In the rows, zero is written as 128.
First come named turns, each shown by rows before and after it. For each pair of rows after them, which turns, in which order, take the first row to the second? The first pair is done for you.
Detu (before -> after):
[105 153 125 138 141 103 145 125 149 134 115 123 121  92 149 107 109  91
 150 140 129 110 122 190 110 108 129 129 149 102 171 116 155 192 136 120] -> [150 138 137 135 128 138 130 121 136 142 100 156 118 107 111  99  72 120
 138 161 129 105 145 208 125 106 121 145 124 110 149 122 138 184 140 146]
[152 109  55 102 112 151 129 106 137  80 156 116 129 139 101 164 122 179
 164 110 114 137 182 121 130 184 133 132 149 178  79 165 111 119 118 121] -> [122 115  46 105 121 129 143 113 146  75 169  92 131 125 131 169 149 157
 173  94 113 141 164 111 120 184 141 116 169 167  96 162 119 124 116 102]
[134 125 142 119 130 144 149 133 114 122 176 130 124 133 136 147 114 130
 125 159 113 118 145 137 117 105 108 173 124 132 153 131  86 122 122  97] -> [161 130 146 108 133 139 139 130 118 131 153 143 131 123 103 156 117 131
 122 158  92 118 157 106 117 119  93 147 137 159 150 130 114 110 124 110]
[170 111 150  95 103 154 141 129 123 122 137 143 131 131 114 155 106 142
 130 118  95 137 127 121  75 111  97 146 143 170 141 123 114 118 108 121] -> [136 121 138  97 111 134 161 132 132 115 147 119 135 120 145 161 134 125
 136 101  98 138 106 122  68 109 105 138 159 159 155 117 123 125 106 103]
Muk (before -> after):
[133 128 179 134 126 123 142 129 159 108 161  99 162 122 148 199 119 150
 177 126 113 113 144 168 121 119 141 140 161 119 185 131 109 134 137 107] -> [160 115 158 122 117 113 123 122 161 110 128 102 174 130 123 202 120 168
 181 112 116 115 158 153 126 150 157 113 167 126 145 138 131 126 136 139]
[ 94 148 108 128 133 106 135 132 134 130 135 116 131 117 161 113 157 113
 129 117 133 129 106 118 130 128 129 119 123 142 138 135 138 139 122 104] -> [ 95 139 118 126 120 105 131 137 132 129 132 112 138 123 162 122 154 116
 129 111 141 127 101 138 127 127 142 121 132 127 136 137 143 146 131 109]
[153 116 140  82 118 112 160 109 129 125 135 135 121  86 134 126 145  97
 127 153 114 116 131 149 120  63 102 141 118 132 124 124 127 143 146 142] -> [163 101 139  80 105 105 150 106 130 124 122 133 134  92 131 135 141 103
 139 140 124 114 131 160 122  74 118 133 126 119 115 129 134 142 153 154]
Kuf (before -> after):
[129 142 146 121 133 115  79 112 150 144 104 144 136 121 105 105 129 131
 118 153 134 120 124 103 148 129 121 110 111 138 163 133 158 139 129 136] -> [131 128 148 118 121 107  71 109 154 144  96 137 146 121 107 118 133 135
 125 140 144 116 123 115 144 138 140 109 129 122 151 136 164 143 131 142]
[140 100  94 112 121  99 102 136 166 106  85 132 129 132 116 157 145 113
 125  98 152 117 112  70 157 162 144  74 132 133 104 111 177  96 161 157] -> [139 118  93 114 143 112 111 132 163 102 100 139 109 129 106 142 145 112
 109 121 132 122 122  43 161 154 110  83 109 162 112 110 166  88 154 152]
[185 172 154 154 140 103 134  99 149 134 122 101 143 123 127 147 106 128
  98 113  94 111 124 105 121 142 146 107 172 122 172 133 122 120 126 127] -> [186 175 153 152 143 108 136 100 148 135 127 104 139 123 125 142 101 127
  96 121  92 112 124 103 124 138 141 110 167 120 174 132 120 121 128 125]
ges (before -> after):
[132 130 157 133 109 127 108 145 108 141 163 147 118  96 128 150 160 114
 126 153 114  92 127 126 113  96 143 119 167 131 165 105 104 100 142 108] -> [105 150 127 149 134 123 107 140 107 144 146 136  95  99 142 107 158 110
 107 160 128  96 105 116 150  77 137 110 135 127 148 100 109 109 128 124]
[145 126  93 100 125 125 104 129 127 124  76 130 143 123  89 115 133 135
 126 123 118 149 125  80 131 135 122 121 113 140  88 124 155 113 123 137] -> [165 112 135  86 103 130 102 137 126 134  95 141 165 113  72 145 127 129
 137 121 108 142 132 101 102 131 128 134 142 131 115 125 157 115 136 124]
[107 128 136 112 142 119 136 121 148 116 162 140 136 111 164 134 123  86
 111 148 109 126 121 111 124 132 132 139 121 140 139 105 111 122 121  88] -> [102 131 128 114 146 115 138 116 148 114 159 141 133 109 166 131 129  87
 112 148 109 124 118 105 124 133 126 135 118 141 133 104 112 122 119  91]
rik (before -> after):
[129 138  85 148 124 155 121 129 118 109 143 151 116 123 125  85 110 163
 113 160 153 136 136 129 150  95 138 160  67 136 130 143  96 130 112 147] -> [153 138 102 139 126 160 111 128 117 121 134 161 116 108 106  88 101 163
 112 167 141 133 148 125 150  96 130 156  70 150 135 142 107 126 117 153]
[ 92 132 115 132 148  83 147 139 128 119 131 103 117 130 150 104 143 134
 139 120 135 154 122 107 154 121 109 112 105 147 127 119 124 141 123 143] -> [ 92 112 133 137 128 100 141 142 120 120 137 111 127 148 159 107 118 141
 147 125 152 144 123 151 154 106 130 142 101 117 128 128 104 147 129 140]
[157 121 138 130 146 105 114 118 149 124 148 112 101 120 131  91 117 138
 108  88  65 157 141 154 133 110 136 130 130  97  87 102 149 158 180 136] -> [160 117 136 132 145 104 114 120 150 124 146 113  98 119 133  89 120 136
 106  86  62 161 145 152 132 108 135 129 129  97  88 103 147 159 180 135]
[102  70 167 133 107 116 159 140 102 169 132 139 178 111 141 106 168 111
 122  94 158  94 134 155 130 162 128 120 150  89 139 125 129 111 109 135] -> [118  72 182 130 107 119 155 142 100 176 121 146 176 102 127 110 167 114
 117  99 147  90 140 144 128 166 118 112 153  98 142 126 139 105 112 140]
Then:
Between the rows of a pair lie two turns.
[126 159 166 147 115 131 145 139 142 129 195 136 119  62 128 199 125 166
 110 163  34 127 149 120  88  77  67 136 144 137 165 136 152 153 166 139] -> [ 92 156 135 167 117 147 156 135 137 109 213 122 106  95 162 171 109 183
 114 175  70 134 148 155 107  56  87 176 102 109 143 142 105 168 155 130]
rik Detu
[134 124 136 113 126 123 111 153 101 125  93 165 134 113 117 162 177 143
 155  90 103 142 171  72 125 132 142 118 162 150 149 133 136 108 136  89] -> [138 106 144 125 104 159 101 150  83 113 108 175 128 147 117 140 131 165
 153 122 132 140 182 126 145 110 152 168 120 126 129 145  84 118 135 102]
Detu Detu
[165 103 147 122 115 145 125 132 174 157  82 127 146 128 117 141 114 150
 152 115 136 108 124 141  76 157 127 150 143 103 122 144 139 134 113 130] -> [111 132 108 129 146 123 153 132 182 136 103 100 134 116 162 132 150 132
 150 109 133 118 112 113  71 153 116 140 142 109 134 140 141 132 101  99]
Muk Detu
[ 96 130 119 131 126 123 166 138 120 107 165 113 141 131 144 141 110 113
 118 136 152 131 108 154 138  93 111 176 113  98 173 108 131 110 137 101] -> [143 133 110 128 128 150 134 124 112 126 126 145 124 140  88 125  83 142
 104 161 139 131 133 128 162 105  92 161  83 136 138 112 135  91 137 141]
Detu ges
[120  96 142 150  83 119 106 132 110 143  82 125 130 167 149 117 115 127
 149 109 168 106 107 179 171 127 177 143 119  65  75 125 128 155 137 156] -> [156 113 134 149 102 122  90 122 108 159  52 145 116 150 109 103 109 129
 136 126 138 109 118 130 191 138 145 114 105 110  64 122 154 139 131 181]
rik ges
[134 125 122 119 129 132 121  98 127 118 116 129 110 132  88 143 123 139
  98 117 114 130 162 109 131 148 125 113 123 154 111 143 119 110 113 140] -> [ 81 136 123 131 139 109 150 106 138 113 146  97 112 123 136 143 149 111
 109 101 126 133 133 117 117 133 137 118 140 128 139 138 122 126 111 107]
Detu Muk
[136 175 133 109 151 179 142 112 101 138 144  80 138 133 137 114 150  84
 106 170  92  94 152 118 129  84 105 155 110 126 193 102  69 114 120 118] -> [152 171 111  94 148 176 146 102 104 113 147  79 150 140 133 142 160 103
 124 157  78 102 186 104 111 120 104 149 127 145 172 113  65  94 120 112]
ges ges
[ 90 153 115 157 101 141 131 136 106 134 138 122 115 137 166  80 129 133
 111 143 171  98 113 154 159  80 130 173  83 110 134 112  89 154 150 134] -> [127 179  85 147 130 121 116 124 117 139  92 133 109 114 123  86 160 139
  96 138 130 111 134  66 165 127  93 105  96 180 111 113 145 126 143 156]
Detu rik
[142 141 156 120 136 122 113 121 140 157  92 125 145  87 117 115 102 128
  96 136 113 123 104 126 130 124 123 118 131 141 148 122 187 136 138 150] -> [ 96 150  87 130 155 109 127 114 146 122  99  98 132 107 157  99 129 138
 106 122 140 131  97 117 136 132 139 115 117 132 114 126 166 139 121 147]
ges rik
[112 119 119 135 114 156 169 109 137 109 152 135 119 113 122 134 140 127
 127 149 158 130 139 114 104 129  90 162 141 155 138 148  97 102 127  94] -> [130  91 122 128  84 146 144 110 139 117 120 131 146 123 112 148 129 142
 144 121 180 122 139 141  99 150 132 148 166 128 113 149 118 109 132 125]
Muk Muk
[110 144 102 132 155 104 114  96 105 177 144 106 111 132 119  92 130 122
  77 126 136 126 135 114 147 116 144 123 114  97 103 121 110  97 107 147] -> [131 141 121 126 148 114 105  94  99 186 141 122 113 130  99  92 119 124
  69 136 126 125 147 106 145 116 138 123 113 103 107 122 108  96 107 149]
Muk Detu
[138 145  99 120 167  92  90 131 117 140 100 136 123 121 129 139 121 101
 119 122 132 129 108 103 153 142 123  79 111 151 123 122 187 129 142 141] -> [140 126 103 128 153 130  80 131 103 131 112 153 114 153 130 115  79 122
 114 152 161 127 118 153 170 115 136 131  74 124 106 129 142 138 140 146]
Detu Detu
[108  96 107 115 137  88  95 142 127 106 141 135 176 148 149 117 169 150
 126 127 154 132 121 111 133 126 162 126 124  72 171  98 122 111 115 113] -> [159  90 120 110 133 117  71 137 120 121 116 170 171 153  94 116 139 169
 116 147 134 130 148 100 143 131 137 124 108 105 157 102 128  99 118 136]
Detu rik
[134 147 157 159  85 177 127 127 124 156 174 187 136 113 156 133 108 116
 150 179 131 128 105 162 121  45 104 169 121 126 154 156  90 163 139 127] -> [132 187 104 148 131 124 136 114 148 151 141 168 123  82 148 144 174 102
 145 150  86 142 107  60 113  93  74  86 148 189 144 149 153 137 126 131]
Detu rik
[179 132 118  83 123 136 112  97 131 152 124 163 143 122 123 117 136 154
 116 141  96 161 192  60 124 150 130  70 157 156 137 161 109 142 130 140] -> [159 116 157  78 100 128 127 112 131 150 157 150 166 116 149 147 145 135
 135 128 108 150 177 101  89 138 154  92 194 117 178 156 102 156 143 109]
rik ges
[152 145 145 121 137 117 133 125 143 129 119 139 137 105  94 150 159 124
 121 141  82 123 147  81 108 165  99 101 154 176 143 120 153 108 137 132] -> [139 122 145 139 109 168 130 123 124 113 146 153 122 156 112 117  96 158
 123 177 129 121 160 163 133 120 124 180  95 129 120 130  74 124 133 138]
Detu Detu
[127 139  89 137 149  25 100 135 154 106  76  76 116 129 153  86 180  93
 120  55 120 144  88  53 168 173 181 100 140 115 123 118 194 165 116 180] -> [160 153  98 122 163  42 127 135 157  92 125 101 112 109 133 136 198  99
 124  78  62 154 140   7 120 193 125 108 162 175 158 125 176 129 122 135]
ges Muk
[127 138  79 122 160 138 124 111 138 111 100 137  99 136 115 114 139 142
 125 137 127 148 149  75 134 157  89 114 110 158  91 131 111 112 115 134] -> [ 85 116  91 132 134 142 138 117 133  95 133 119 112 157 165 110 124 138
 143 131 175 138 129 151 130 126 132 164 111  94  99 132  76 136 119 116]
Detu rik
[119 134 131 158 201 191 144  68 138 105 154 158 113 209 134  93 101 172
 173 198 139 172 162 110 156 109  46 179  70 137 133 127  88 118  83 107] -> [179 101 221 141 159 205 118  83 130 154 141 189 149 184  82 123  73 160
 169 199 125 153 157 136 140 105  52 182 112 128 172 120 122 127 109 122]
Muk rik
[145 111 100 127  98 133 146 131 142 107 150 125 160 136 164 164 156 154
 130 118 141 111 162 140  77 156 148 152 151 108 132 133  99 126 136  96] -> [182 116 122 115 102 139 137 129 136 130 137 146 158 114 129 171 152 154
 122 125 113 110 168 114  74 166 128 135 161 134 139 133 122 115 142 108]
rik rik
[158  97  89 134  89 122  95 118 149 122  89 130 116 145 159  95 102 131
 143 138 165 144 125  93 164 105 157 154  92 115 117  90 127 134  98 112] -> [172 106  77 124 102 129 110 110 157 105 112 135 114 141 154 121 121 137
 148 143 136 151 160  62 141 126 130 155  99 152 125  99 119 108 101  87]
ges Muk
[104 154 173 136 143 131 144 149 113 142 157 123  63 140 152  54 112 129
  93 128 123 127  84 144 141  88  87 125  88 107 176  88  75 112 148  49] -> [155 122 218 120 102 144 112 152 104 165 132 145  94 142 110  72  76 140
  95 129 129 114  93 177 140  93 104 131 104  93 169  89  89 114 169  78]
Detu Muk
[ 43 181  71 140 134  85 119  82 146  95 121  96 116  75 163  88 190 139
  92 123 128 156 122 135 120 147 125  75 172 116 127 121 167 124 120 162] -> [ 72 152 169 130  90  98 115 102 135 129 144 116 151  56 147 123 163 116
 102 125 119 133 112 188  89 124 134 103 213  81 187 114 169 138 148 144]
ges ges
[129 113 140 128 129 100 119 149 148 135 100 130 151  98 132 155 141 127
 132  95 151 119 111 140 118 142 153 108 192 101 133 127 161 148 114 136] -> [116 113 143 140 135 107 115 154 145 150  95 129 142 102 133 124 126 121
 119 105 164 118  90 152 143 118 153 113 170  86 135 121 156 162 111 148]
ges rik
[137 152 131 135 151 150 137 128 130 124 139 136 105 130 118 103 114 125
 111 157 117 126 128 111 145 109  99 133  88 169 132 122 115 127 114 116] -> [100 154 111 142 151 129 150 132 135 108 150 112 104 130 156 103 141 115
 122 138 130 126 111 114 142 109 116 132 101 146 137 122 113 137 109  99]
Detu rik
[113 131 128 152 129 132 134 100 135 125 161 115  84 130 122 130  99 137
 119 163 131  99 146 117 148  75 141 154 132  94 124 132 107 132 136 121] -> [121 147 106 149 148 115 137  96 144 125 139 110  83 116 112 133 126 136
 116 151 112 112 153  66 146 101 125 113 141 129 117 128 139 119 129 132]
Detu rik
[146 112 151 123 125 139 130 136 123 140 140 153 114 124 107 138 116 138
 119 142 121 117 148 133 133 118 106 142 119 150 164 122 107 124 135 121] -> [124 129 144 129 144 118 135 136 130 147 132 131 105 108 125 120 141 118
 114 133 119 118 120 112 146 113 105 118 120 150 173 115 129 131 127 117]
Detu ges
[175 111 123 119 110 135 120 118 135 120 142 153 117 134 108 123 118 146
 139 129 133 138 163 107 114 129 110 134 132 135 136 129 103 111 134 139] -> [154 125 142 128 117 143 127 128 133 129 154 156 109 126 120 102 109 127
 129 139 137 143 140 118 124 103 106 151 115 122 156 117  93 124 132 132]
Muk ges
[191 117 154 137 133 103 105 116 126 135 102 200 130 112  62 134  97 141
 142 127 106 118 186 101 137 175 119 146 142 156  70 119 152  83 147 143] -> [ 83 115 138 151 133  59 152 134 137 108 161 130 144 113 178 142 153  95
 169  81 151 113 123 153 115 147 170 166 181  69 111 108 139 121 145  84]
Detu rik
[108 138 122 124 139  95 142 135 162  97 188  93 134  77 169 208 169 122
 129  99 105 119 120 113  75 169 109 101 186 174 179 115 153 106 154  82] -> [ 55 170 101 159 178  95 138 129 158 124 165  79  92  78 191 113 157  90
  89 124 135 125  62 107 141 109 103  93 114 151 169  98 155 132 138 111]
ges ges
[116 123 112  87 117  97 135 121 137 129 107 126 144 125 122 163 145 149
 151  80 117 122 124  95 133 171 121  78 149 141 118 139 133 130 114 146] -> [137 124 147  87 113 104 128 131 133 152 103 139 143 108 100 154 133 137
 141  91 108 116 116  97 136 160 108  76 156 146 138 131 140 131 118 150]
ges Muk
[106 110 102 119 103 162 161 132 132  80 170 129 129 129 153 141 164 142
 156 157 131 141 177 128 123 165 145 123 143 144  94 111 142 101  88 131] -> [ 85 118 143 138 108 173 154 142 120 119 164 129 116 112 165  89 130 105
 128 174 149 131 120 158 159 101 146 138 109 111 130  95 148 137  86 141]
ges ges
[139 126 149 128 113 143 120 137 158 104 129 133 134 113 118 124 123 133
 126 142 125 140 112 154 142 105 131 153 132 135 108 141  90 126 139 116] -> [135 142 133 129 135 128 123 135 164 107 121 126 123  99 115 121 143 126
 116 135 105 148 115 118 141 120 115 125 138 159 109 137 112 121 136 116]
rik rik
[ 89 130  93 147 135 111 116 118 150 132 127  83 107 136 164 109 144 128
 128 124 176 143 101 133 160 118 158 142  79  72  85 116  98 140 128 133] -> [132 115  93 138 120 132  98 110 144 128 106 109 110 155 124 119 116 161
 131 136 169 147 137 133 160 141 153 148  71  95  55 126  91 125 136 156]
rik ges
[156 127 143  97 142 137 142 121 118 166 154 161 140  99 100 114 133 140
 140 150  93 131 129 118 124 137 114  85 141 185 144 132 138  99 130 130] -> [ 90 131  99 118 149 137 161 120 115 129 182 132 125 136 165  85 132 147
 145 149 136 138 114 154 139 111 142 125 107 140 129 135  91 115 116 114]
rik Detu
[165 137 131 150 113  99 117 146 112 144 131 141 149 145 103 132  98 107
 125 134 158 132 136 159 118 136 127 155 135 119 152 124 147 144  96 115] -> [147 146 109 147 122  79 125 142 122 140 124 125 150 134 119 135 131 101
 131 117 153 140 131 133 112 152 133 133 151 122 153 121 165 143  92 111]
Muk Detu
[157  99  90 151  91 116 153 125 158 108 105 100 122 126 194 127 109 127
 158 108 162 122 123 170 104 122 145 190 157  68 144 175 133 145 130 139] -> [204 102 137 134  88 111 137 133 157 141  81 124 131  94 144 152 116 112
 150 107 123 118 132 136  92 142 118 153 189 108 168 165 179 132 143 146]
rik Detu
[126 108 106 151 113 103 122 136 139 128 112 121 142 131 136 134 129 135
 142 103 143 125 122 129 127 142 155 108 150 113 109 130 134 139 143 146] -> [137 104 112 145 111 113 112 132 137 132 107 134 142 134 122 134 117 142
 138 112 142 122 132 127 128 145 151 110 144 122 104 135 132 131 144 152]
Detu Detu
[141  93  95 111 122 117 125 124 127 118 102 128 151 128 112 131 143 151
 144 113 128 132 134 120 110 158 160 112 150 165  92 138 146 137 119 135] -> [105 123 119 125 152 132 157 136 121 117 161 128 128 111 144 110 143 126
 128 149 112 136 124 122 103 107 119 153 125 165 150 124 109 142 114  85]
Muk Muk
[ 87 109 156 165 104 128 135 116 155  97 154 124 114 124 155 165 171  73
 141 146 135 122 143 186  88 118 151 165 122  90 162 128 123 118 106  67] -> [157 102 200 150  87 147 106 118 148 124 133 160 118 111  88 179 147  82
 131 160 105 112 166 170  84 131 127 151 130 124 164 128 143 104 118  97]
rik Detu
[106 114 156 128 133 162 133 141 138 123 169 135 121 136 140 125 121 127
 116 163 153 114 131 161 107  95 129 163 119 109 187 128  93 145 144 104] -> [110 125  79 120 150 147 138 120 149  82 161 126 115 155 139 140 149 161
 127 144 145 129 169 113  98 147 121 142 116 148 136 141  90 119 131 109]
ges ges
[140 115 163 130  98 136 116 149 123 152 155 129 117 104 132 140 128 130
 118 110 113 112 129 129 118 132 106 124 132 138 161 117 129 128 158 102] -> [156 110 146 127 101 129 105 142 127 152 131 130 121 107 115 142 126 145
 120 101 111 114 136 117 124 152 113 105 137 148 131 126 142 119 154 122]
Muk Muk
[133 120 152 119 113 107 113 148 127 154 107 125 139 113 127 125 121 104
 129 117 131 123 106 131 123 120 142 107 148 116 148 124 161 144 132 139] -> [128 131 128 119 128  99 116 141 131 149 103 119 128 106 127 124 134 110
 127 116 120 128 112 101 127 134 133  91 143 133 136 123 166 136 124 142]
rik Muk
[149 147 170 131 131 147 121 127 129 139 143 159 109  98  94 122 123 120
 113 158  90 133 140  84 131  94  61 133 113 175 176 108 112 113 136 130] -> [105 117 187 134  92 109 131 140 135 137 156 116 147 100 151 142 142  94
 143 108 137 123  95 159 112  87 133 139 162  94 185 105 119 146 149 117]
Detu Muk
[118 130  73 136 127 140 114 103 146 133  75 138 109 147 117  89 124 163
 106 118 125 134 143 116 165 169 137  93  95 151  62 132 153  96 142 154] -> [137 118  95 120 112 122 125 111 155 124 102 134 141 126 113 154 152 154
 133  97  95 127 165 106 109 198 133  89 161 163  93 138 164  84 155 123]
ges rik
[156 124 135 133 136  78 122 138 116 119 155 120 107 135 115 121 131 148
  89 112 105 122 135 122 119 137 120  86 153 104 107 121 134 102 121 135] -> [145 118 149 139 128  82 129 145 113 126 170 115 110 134 127 115 123 136
  88 114 116 117 122 147 116 115 127 106 152  85 124 114 121 114 126 121]
ges Detu
[165 104 141 121 125 147 140 123 137 134 124 152 133 142  84 146  91 143
 132 130 108 139 162 153 123 151 129 129 137 129 120 137  95 117 146 139] -> [154 121 144 128 138 152 153 125 137 134 146 152 122 135  93 137  96 132
 126 146  96 139 159 144 119 130 113 139 122 138 137 128  79 114 139 123]
Muk Muk
[139 144 111  90 105 112  99 116 124 128 109 126 128 142  90 129 138 128
 127 136 112 121 135 109 151 150 142  77 159 112 121 121 193 154 109 147] -> [118 176 121 102 136 130 128 121 121 123 160 135  97 126 107 112 144 113
 110 168  87 128 142  90 149 118  95 103 130 132 162 113 168 146  98 110]
Kuf Muk
[159 146 129 127 132 165 102 128 132 152 105 151 124 127  86 100  89 139
 101 159 111 136 132 110 162 117  96 139  87 162 112 116 130 120 126 151] -> [ 95 153 145 133 140 115 141 143 146 157 141 107 136  90 153 117 148  82
 114 123 113 135  85 110 130 106 113 122 140 126 169 103 161 142 128 102]
Detu Muk
[143 159 115 100 146 140 126 146  98 123  87 134 106 118 111 125 144 143
 129 120 111 156 143  85 137 137 136 119 142 155  97 119 151 113 120 156] -> [111 169 133 116 159 159 153 154  91 120 134 134  91 114 148 110 140 124
 123 142 114 155 127 101 132  98 119 161 124 137 138 114 111 121 121 121]
Muk Detu
